In the data rows, the value 50 means zero.
Some points, one per row:
33,44,67,57,89,64,55,55,38,80,56,52
42,40,57,52,69,45,61,48,35,51,52,51
39,26,34,59,65,13,52,65,4,81,87,31
36,33,26,38,72,38,74,56,19,76,62,51
28,47,52,50,54,18,50,39,5,62,73,56
51,34,18,73,35,53,78,36,62,35,52,56
23,45,42,42,59,10,60,50,3,66,71,43
24,38,64,54,97,86,62,38,43,74,53,40
39,91,21,32,41,54,75,47,60,59,38,29
42,90,19,54,37,47,43,58,42,20,51,43
34,76,18,53,28,58,74,54,72,48,10,34
26,72,39,45,55,27,72,55,55,64,66,58
23,19,26,70,64,31,62,58,5,73,75,41
46,49,26,57,39,53,74,53,69,45,30,30
89,55,24,61,44,76,43,66,40,35,38,44
20,31,64,57,99,92,56,50,25,71,65,99
51,54,42,48,58,49,60,52,59,49,40,44
63,62,55,61,48,53,32,76,26,33,70,46
49,43,41,53,65,51,59,47,34,56,63,47
33,63,38,54,40,50,59,45,42,46,52,35
43,56,35,49,44,58,45,49,54,59,39,41
35,54,51,46,66,47,72,59,27,47,50,42
37,42,36,37,54,44,59,64,22,66,66,55
39,47,30,50,97,41,72,90,43,99,83,39
51,42,46,68,48,38,50,90,33,34,54,41
35,64,23,62,65,82,80,40,41,49,32,27
54,59,28,95,71,53,30,76,47,29,55,83
52,24,15,63,40,51,69,26,71,28,64,52
Here are 12 more points, each followed by its number:
43,72,25,55,46,60,44,44,64,46,34,38 0
65,27,15,59,46,42,71,38,54,69,45,53 1
49,51,0,58,34,79,84,60,82,17,57,38 2
56,30,63,47,80,49,84,68,33,77,59,32 3
30,99,0,43,52,77,48,59,56,65,9,53 4
67,48,42,54,46,58,41,71,39,41,49,55 5
64,52,44,64,49,60,41,58,34,42,47,53 6
54,49,30,48,66,45,81,59,36,41,62,53 7
45,61,39,53,45,56,49,40,62,46,34,56 8
53,52,44,57,45,54,49,58,38,37,50,58 9
31,70,14,53,49,88,53,37,66,61,30,12 10
17,79,0,33,43,78,58,58,76,57,32,10 11
Which of these numbered points is nearest to each point below, looking only along the 5 directions in which the first points spread most? Its number follows each.
68,54,42,63,48,64,46,58,30,45,50,56 > 6
61,45,2,69,48,67,72,46,65,26,11,36 > 2
58,43,50,59,43,50,53,39,48,43,46,51 > 9
41,44,44,49,63,38,57,54,45,60,59,46 > 7
57,35,35,58,41,53,57,43,46,39,45,49 > 9
71,74,34,69,41,47,42,86,18,25,88,66 > 5
20,67,0,41,46,53,80,67,78,60,49,29 > 11
47,71,18,54,34,55,46,41,55,50,31,29 > 0
34,64,0,46,27,77,44,29,87,62,26,24 > 10
60,25,49,53,99,45,99,73,50,98,73,35 > 3
29,37,54,45,97,91,89,77,13,67,51,55 > 3
49,83,8,51,42,71,61,49,59,57,17,27 > 11
Here are 12 other points, each followed by its number:
37,48,34,66,55,31,65,44,27,60,65,55 0
19,36,58,40,99,74,90,42,14,99,64,43 1
33,41,96,49,99,45,76,56,34,88,48,52 2
53,65,32,57,84,43,89,53,8,40,58,54 3
26,33,78,28,79,23,74,47,10,82,83,46 4
42,65,39,52,44,51,50,52,55,49,46,43 5
37,78,10,63,38,58,57,51,62,66,44,28 6
47,42,40,66,38,80,54,81,61,69,43,75 7
42,47,40,48,59,54,82,47,31,54,62,43 8
35,40,63,74,89,66,76,64,37,62,52,52 9
28,97,33,48,26,68,52,48,72,65,14,23 10
39,65,28,41,49,54,58,43,65,53,34,39 11
The same question for these:
10,20,67,61,99,38,80,70,32,65,74,60 > 2
44,46,45,44,60,41,59,51,31,63,63,52 > 3
16,59,35,35,68,10,66,57,11,81,81,49 > 4
62,46,52,85,55,81,35,70,28,20,65,49 > 7
40,49,67,47,64,31,59,59,37,58,61,84 > 3
64,40,78,60,88,62,56,50,35,55,56,48 > 9
52,37,61,58,90,57,66,61,25,62,50,46 > 9
33,60,3,56,37,72,69,40,82,44,19,18 > 6
29,55,44,31,69,14,61,67,0,63,89,31 > 4
33,60,21,60,36,62,47,26,78,56,29,32 > 11
39,70,0,51,51,63,49,35,82,40,0,24 > 10
47,66,24,46,43,51,45,44,70,63,41,34 > 6
